Each path below is one point turned by a fixed rotation once a step. After each direction that follows a path, write how fast that rotation turns it, in degrees a step (0 if it stays still).
Each turn is a multiple of 5 degrees from 10 to 175, or 0.
Each row of a path follows its step; steps can be skipped.
Path 1:
step 0: [-3, 17, 3, 0, 1, -8, -4, -5, -3, 5, 32, 1, 24, -16, -1, -8, -22, -30, -8, -10, 12, 8, 19, 6, 28, 18, 10, -19, 16, 11, 2, -3, -18, 8, 10, 7, -14, 6, -12, -5, -14, 2, -11, 14, -5, 2, 14, 6, -14, 5, 6, 5, -18, -5, -8, 41, 12, -24, 2, -12, -19, -14, 3, -12]
step 1: [9, -1, -18, 9, -23, 14, -5, -22, -9, 7, 9, 46, 12, -12, 1, -8, 1, -1, 8, 17, -5, -18, 16, 2, 8, -6, -21, -8, 12, -5, -10, -18, 11, -6, 7, 0, -15, 12, -8, 1, 17, -8, -12, -1, -20, -12, -6, 0, 4, -21, -24, 23, -4, 8, 5, 13, 7, 20, 8, -7, -4, -28, 15, -17]
step 2: [-2, 3, 4, -1, -10, 41, -3, -2, 0, -15, 0, -17, -6, 35, -20, 2, -5, -12, -3, 18, -14, 6, 2, 14, -16, 17, 5, 17, 7, -8, -6, -1, 11, -7, 2, 11, -10, 32, -23, -17, 11, 10, 0, 5, -16, 15, -20, 12, -13, -12, -8, -3, -19, -17, -19, 2, 16, 16, -6, 9, 1, -25, 5, 1]
step 3: [7, 4, -16, -11, -10, 8, -14, -9, 5, 7, -5, -5, -19, 1, -11, 13, -16, 6, 0, 30, -2, 22, 15, 32, 4, -10, 7, 4, 10, -8, -8, 5, -24, 6, -10, -3, -20, 9, -12, 1, -6, -3, 14, -1, 13, -15, 12, 17, -8, -10, -15, 0, -19, -28, -3, 13, -35, -1, -9, -26, 13, 25, -6, -2]
step 4: [19, -2, -18, -15, -10, -7, 12, 10, -9, -20, 22, -2, 27, 10, 10, -2, 10, 0, 1, 2, -7, -6, 5, 19, 19, -4, -14, 4, 2, -19, -9, 3, -1, 19, -7, 16, -33, -12, 2, -27, -18, -19, 20, 7, -21, 11, 11, 11, 30, -27, 9, 7, -8, -10, 5, -4, 1, -12, -6, 11, -1, 18, -5, 1]
step 5: [7, -3, 0, 3, 8, -23, -6, -8, 1, -19, 7, 13, -18, 0, 21, 11, 1, 21, -5, 0, -17, 2, 9, -3, -15, 14, -3, -16, 8, -10, 2, 14, 37, 29, -11, 6, 0, 22, -4, 3, -4, -9, 6, 8, -16, 14, -3, 9, 34, 7, 3, -3, -27, 8, -24, -3, -6, -8, 1, -28, 3, -18, 18, -14]
step 6: [1, -1, 2, -12, -16, 13, -23, 21, -20, 11, -16, -6, 1, -5, -1, 13, -21, 9, 8, -6, -34, -15, 29, 15, 17, 3, 7, 2, -13, 7, -2, -6, 12, 11, -31, 22, 9, 11, 9, -8, -11, 2, -5, 21, 6, -5, 6, -13, 6, 10, 7, -13, -13, 19, -19, 13, -17, 20, -6, 11, 6, -18, -1, 18]
step 7: [-20, 19, -1, 23, -29, -17, 27, 10, -7, 25, 0, 13, -2, 4, 2, 18, -9, -7, -5, 14, -1, -6, 4, 4, 0, -2, 16, -14, -8, -25, -5, 3, 13, 17, -26, -5, -29, 6, -2, 4, -17, 1, -5, -2, 6, 5, -2, 3, -21, -5, -7, 13, 10, 12, -21, 9, 3, -18, -18, 7, 2, -3, -29, 24]
step 8: [8, 6, -26, -7, -7, 12, 11, -13, 10, -1, 18, 25, 5, 9, -8, 3, -6, -12, -18, 3, -11, 5, -5, -4, -25, 4, 7, -10, -1, -11, 29, 5, 6, 12, -13, 22, -3, 30, 11, 9, 5, -8, -17, -9, -32, -8, 3, -15, 1, -12, 3, -13, 22, 20, 22, -12, -32, -4, -9, 5, -2, 15, -6, 15]
step 9: [-21, -6, -12, 1, -4, 4, -22, -5, -2, -16, -14, 7, -21, 1, -4, 1, -23, -13, -13, -21, -2, -2, 1, 7, -24, 22, 5, 0, 13, -13, 13, -19, -26, 7, -12, -3, 2, -8, -6, -11, -9, 12, 10, -25, -25, 20, 7, -14, 30, 13, 5, -12, 15, -3, -15, 11, 4, -2, -36, 7, -4, -1, -3, -6]
step 11: [11, 14, 3, 14, 4, 8, 9, 28, 16, -2, -7, 2, 5, -13, -4, -13, 3, -18, -8, 10, -8, 18, -20, -7, 26, 35, -9, -25, -27, 1, 8, 24, -10, -14, -12, 6, -15, 2, -13, 18, -12, -4, -18, 5, -16, 22, -4, -13, 12, -4, 22, 16, -23, 8, 8, 13, 4, 3, -13, 9, 0, 2, -7, -4]
Directions:
[5, 3, 2, 2, 1, -8, 0, 3, -10, 2, -1, -4, 1, 4, 0, 1, -6, 4, 4, -6, 1, -4, 1, -5, -1, -3, 6, -3, -3, -1, 2, 2, 3, 8, -4, 1, 4, -1, 0, -2, 1, -2, -3, -4, -2, 0, 3, 1, -5, 1, -4, -3, 6, 6, -2, 0, -5, -5, 2, 3, 4, -1, 2, 1] | 40
[3, 1, -5, 4, -2, -4, 9, -4, 5, 1, 4, 2, 1, -5, 4, -2, 3, -6, 1, -3, -3, 1, -1, 2, 1, -3, -1, -3, 6, 2, 2, 6, -2, 4, 4, 3, 2, -2, -3, -6, 4, -6, 2, 5, -4, 3, 4, -4, 0, 5, -7, -1, 0, 2, 3, -2, -1, 1, -4, 3, -2, 2, 0, -4] | 95
[1, 2, 2, 0, -1, -3, 5, 7, 4, -2, -1, -4, -3, 8, -2, -1, -2, -1, -1, -1, 4, -1, 1, -4, 0, 7, 3, -8, 6, 0, -2, -4, -1, 1, -2, -2, 1, -3, 0, 4, 4, -1, 3, 1, 2, 8, 1, 0, 2, -2, -3, -2, -2, -6, -5, 6, 8, -3, -2, 1, -7, -1, -5, 1] | 160
[6, -2, -7, -2, -1, 7, -1, 7, 2, 2, -8, 1, 3, -2, -2, -5, -3, -3, -1, 3, 0, -6, 4, -3, -1, -5, -10, 0, -6, 2, 5, -2, -3, 3, -3, -2, 2, 0, -1, 1, 4, -4, -3, 2, 4, 5, 2, 1, 7, 1, -2, 2, 2, 1, 2, 5, -2, 1, 0, -1, 3, 4, 2, -1] | 145
[-3, 3, 7, -5, 1, 1, 1, -3, 0, 5, 2, 2, 2, 6, 4, -3, -3, -2, 0, 4, 1, 2, 6, 5, -2, -1, 3, -3, -2, -6, 5, 0, 1, -4, -5, -1, 3, 3, -1, -2, 6, 4, 3, -1, 3, 3, -3, 2, -2, 1, -5, 9, 5, 0, 4, -2, -3, 6, -2, 6, -5, 4, 2, -1] | 65
[1, 0, -1, -8, 0, -5, -3, 0, 4, -2, 3, -2, -1, -2, 4, 2, 6, -1, 2, 6, 0, -6, -1, 1, -2, 2, 3, 5, -3, 7, -2, 2, 2, 5, -2, -1, 4, 2, -5, 5, -7, -6, 5, 0, 8, 4, 4, -3, 0, -4, 1, 5, 3, 3, 0, -1, -2, -1, -2, 3, -4, -5, 1, 3] | 45
